In the rows, 128 means zero.
The rows of D fall into 3 groups, which share some directions, and each row is roughly a mix of its group's hidden directions, except one row that fits no group.
D:
[[123,113,127,102,178,116,97,157,106,87,127,80,151,115,122,128,104,125,148],
[135,57,100,146,128,147,180,125,119,138,133,133,139,130,115,115,130,166,119],
[98,152,154,121,77,146,115,106,157,99,140,141,115,157,142,89,138,103,141],
[163,191,130,166,120,99,117,118,134,175,126,110,117,109,114,127,118,110,128],
[72,97,158,127,135,111,140,122,177,127,136,172,133,151,127,106,124,150,125],
[74,115,114,121,171,147,144,157,129,109,141,114,146,121,82,105,111,116,153],
[170,136,138,169,125,99,147,158,131,115,119,82,140,141,169,96,114,140,123],
[137,102,129,135,121,130,149,165,132,86,107,109,150,165,175,109,145,161,107],
[101,98,102,117,137,128,162,113,142,180,150,119,129,139,83,89,116,117,141],
[167,112,129,155,123,163,157,130,83,99,144,139,111,90,152,146,108,115,147],
[61,122,158,128,173,94,125,138,153,129,140,152,138,120,105,138,105,130,140],
[141,100,108,124,162,143,126,150,88,88,135,79,148,104,110,121,104,126,152],
[122,126,136,155,80,128,120,106,83,82,140,87,129,126,131,169,134,128,140],
[160,141,120,156,159,87,108,132,132,149,124,82,147,103,92,108,99,141,134],
[160,137,129,114,98,148,140,125,156,147,110,171,110,157,174,106,156,132,100],
[93,125,152,161,123,121,149,124,185,130,135,165,133,138,113,76,119,144,128],
[182,131,122,92,82,145,100,86,126,143,128,135,103,139,155,113,142,113,123],
[122,98,124,174,140,115,138,115,156,134,131,130,151,112,76,93,112,173,126],
[96,180,142,120,111,144,100,104,138,136,132,173,106,114,109,162,143,98,131],
[147,63,103,123,122,130,167,126,134,149,123,125,139,158,141,101,140,168,106],
[106,135,167,158,81,129,108,109,129,63,129,138,129,136,148,147,141,144,127],
[139,152,146,109,179,104,117,148,170,167,114,174,120,118,142,116,115,124,116],
[107,138,128,140,182,98,164,171,148,166,133,116,136,127,120,102,100,112,137],
[131,167,101,105,132,128,99,106,123,184,122,133,117,112,82,160,145,110,121],
[121,166,125,115,124,118,90,92,154,167,137,125,119,117,76,101,119,103,143],
[114,155,143,188,100,141,131,129,120,74,142,100,135,113,112,109,114,120,152],
[118,173,143,141,139,104,84,99,149,152,135,141,124,95,77,132,111,117,140],
[152,124,126,129,91,111,144,95,163,188,126,149,112,155,140,102,142,138,106],
[63,176,141,120,143,114,98,146,130,111,124,120,135,129,102,166,137,109,134],
[56,114,143,119,166,106,142,136,152,148,138,166,133,130,105,148,122,132,128],
[88,108,146,132,105,134,152,148,108,78,127,128,133,159,172,164,149,136,121],
[113,90,157,98,180,79,97,127,132,122,133,131,139,117,136,150,99,145,134],
[152,126,148,183,140,86,129,126,150,128,135,103,141,110,119,85,90,149,139],
[98,101,115,106,101,175,155,112,123,130,133,183,113,142,128,155,160,129,117],
[141,86,112,124,157,114,129,159,128,103,108,85,164,145,130,105,128,173,114],
[100,182,139,104,102,139,104,130,109,110,128,125,111,140,147,171,150,85,132],
[149,97,106,170,130,116,153,133,145,143,111,116,154,133,103,104,136,187,102],
[89,173,153,167,147,118,125,137,144,117,146,130,126,100,96,113,98,101,157],
[92,148,138,93,105,155,120,149,125,85,120,137,122,164,168,143,160,105,124],
[135,186,143,100,112,156,82,135,132,92,114,144,114,130,153,134,146,97,128],
[123,148,139,117,124,146,132,171,104,71,116,110,128,146,184,145,141,107,128],
[126,149,115,141,162,126,105,173,112,84,102,85,160,117,109,145,135,148,121],
[160,136,118,159,85,137,177,139,128,148,116,130,118,157,172,123,155,135,103],
[96,113,141,132,173,115,116,142,150,103,141,112,150,114,93,83,91,130,155],
[117,123,133,156,138,102,162,114,141,173,162,117,120,115,102,92,89,107,155],
[73,121,156,107,147,94,122,119,173,158,131,175,125,145,125,133,127,136,119],
[83,105,105,126,78,168,163,116,116,117,138,126,129,162,113,132,161,127,126],
[213,110,102,123,129,127,124,122,97,147,114,106,126,113,148,138,129,145,114],
[77,98,135,162,134,126,148,147,116,82,125,126,154,129,114,164,136,167,121],
[90,163,127,124,138,134,124,123,157,151,146,130,121,122,81,83,110,88,155],
[132,119,154,146,127,123,156,166,116,84,117,132,131,144,199,149,133,137,117],
[195,137,113,117,118,165,116,104,130,145,133,145,107,101,127,85,116,107,140],
[116,121,147,138,105,120,133,108,190,141,128,161,126,155,130,69,130,147,118],
[95,156,156,172,163,109,150,154,143,137,131,171,124,101,123,158,112,127,129],
[152,180,107,131,139,113,101,163,122,131,91,82,147,137,124,144,153,137,104],
[121,186,161,111,100,123,96,124,129,111,130,130,105,139,168,142,133,83,137],
[108,78,161,140,168,103,142,141,152,107,133,163,141,122,143,120,101,163,129],
[153,120,125,182,152,99,133,147,133,118,120,86,156,110,107,102,104,164,128],
[152,143,157,166,150,115,140,170,115,89,115,133,131,110,181,153,115,137,123],
[107,129,127,86,172,101,90,133,100,128,133,96,135,112,109,170,112,110,145],
[141,193,138,99,112,117,100,126,125,152,125,120,103,137,158,143,137,78,130],
[113,138,169,127,95,137,141,128,138,94,141,157,105,148,191,118,126,101,138],
[79,159,163,123,99,89,93,94,145,136,136,136,118,143,123,162,136,117,128],
[91,98,140,83,148,125,75,111,122,86,130,137,139,121,111,158,128,143,135],
[143,94,140,143,85,151,146,111,90,82,136,135,119,130,170,160,137,138,128],
[81,140,123,94,161,113,117,136,103,148,132,127,126,120,109,195,131,105,132],
[142,81,110,111,144,114,157,152,98,139,113,114,138,148,164,170,144,155,102],
[101,153,148,105,80,116,107,98,131,140,126,146,109,159,151,170,160,115,116],
[126,163,116,139,127,149,128,178,108,84,97,106,145,139,147,159,161,137,109],
[88,127,169,128,120,147,127,140,131,57,138,155,123,131,164,130,122,115,145],
[77,169,143,150,163,124,110,162,133,92,120,130,145,107,95,151,124,127,136],
[138,119,152,139,75,142,154,101,121,113,156,135,101,142,174,105,117,98,149],
[156,95,128,164,109,112,120,103,91,96,140,79,142,110,118,143,111,155,140],
[54,140,147,148,155,104,138,132,149,143,142,150,133,118,87,148,116,123,138],
[84,119,108,120,174,140,144,176,106,109,114,124,151,125,108,170,141,140,120],
[102,92,175,137,134,105,112,124,139,65,139,131,140,130,153,118,103,149,143],
[133,187,132,113,92,141,125,130,123,146,119,142,100,146,164,155,158,89,118],
[179,141,120,140,89,151,120,125,83,90,123,94,122,122,160,147,139,120,130],
[185,118,85,112,109,143,114,111,97,140,124,71,133,127,112,112,135,127,130],
[103,142,99,107,157,131,122,122,135,177,140,119,129,114,61,114,119,104,144],
[92,165,116,113,162,119,89,135,146,145,116,121,144,115,63,136,135,128,127],
[142,122,157,178,145,116,170,165,118,99,132,132,128,114,178,130,101,130,135],
[105,115,138,118,162,149,131,160,157,85,132,133,143,131,128,64,106,122,148],
[169,127,112,180,129,102,151,116,132,178,131,105,132,107,98,106,109,146,125],
[76,119,151,128,162,104,139,135,178,151,131,175,132,133,111,110,115,138,126],
[170,95,128,153,127,142,182,130,98,133,152,131,110,108,163,120,99,112,146],
[141,118,129,136,145,118,129,176,120,78,106,82,158,147,160,114,130,154,117],
[133,95,112,115,89,134,146,76,133,172,156,124,112,142,109,90,121,114,141],
[172,114,86,93,161,164,138,157,130,145,115,119,133,128,125,78,127,122,124],
[128,136,133,103,94,149,88,120,117,81,106,138,130,146,152,164,169,146,107],
[164,143,146,132,108,158,140,133,100,97,138,141,101,114,187,134,118,90,144],
[88,125,147,68,119,143,101,100,137,125,143,171,105,139,138,139,134,96,140],
[82,105,148,111,100,160,137,108,146,103,138,190,114,144,142,134,146,128,126],
[164,165,135,103,95,159,85,106,110,105,125,142,104,116,153,144,140,98,133],
[130,106,96,84,160,128,118,136,76,140,128,96,133,117,116,180,131,117,132],
[115,145,135,121,141,99,107,112,184,172,128,137,130,136,94,76,116,130,128],
[86,178,123,129,152,144,149,156,157,162,125,165,119,126,103,121,135,97,127],
[74,159,135,146,154,120,129,137,156,138,143,126,136,116,75,99,107,107,151],
[112,84,108,93,105,156,150,96,135,161,134,175,115,149,123,134,153,136,115]]
One row of each group comes first, with its name. Which group is each row after those in?
[161,151,97,122,76,130,114,90,116,172,124,99,117,143,109,133,155,121,116]
(124)
[115,121,156,145,151,98,101,100,152,129,151,134,132,95,88,101,84,133,155]
(88)
[88,145,119,134,142,126,115,112,159,152,141,126,136,117,55,93,116,118,145]
(65)

[167,128,94,110,145,141,121,104,115,182,140,125,116,93,87,115,111,106,142]
(65)
[197,104,95,117,130,167,110,111,111,127,112,143,129,98,115,125,137,154,115]
(65)
[198,114,108,158,133,130,131,123,130,136,123,100,138,107,116,77,108,151,129]
(124)
[113,147,97,94,159,164,133,137,115,156,141,128,117,108,87,120,120,79,152]
(65)
[131,135,126,100,79,152,77,85,114,100,121,135,122,133,122,159,160,133,120]
(65)
[143,123,140,137,135,109,127,170,135,82,107,87,154,156,170,103,130,153,115]
(88)
[155,114,112,143,163,113,163,131,107,180,149,115,120,95,112,125,91,109,147]
(65)
[107,146,135,89,81,117,85,87,147,136,131,112,121,167,123,114,149,112,128]
(124)
[127,67,115,151,155,121,143,118,134,130,138,123,151,109,83,104,104,169,135]
(88)
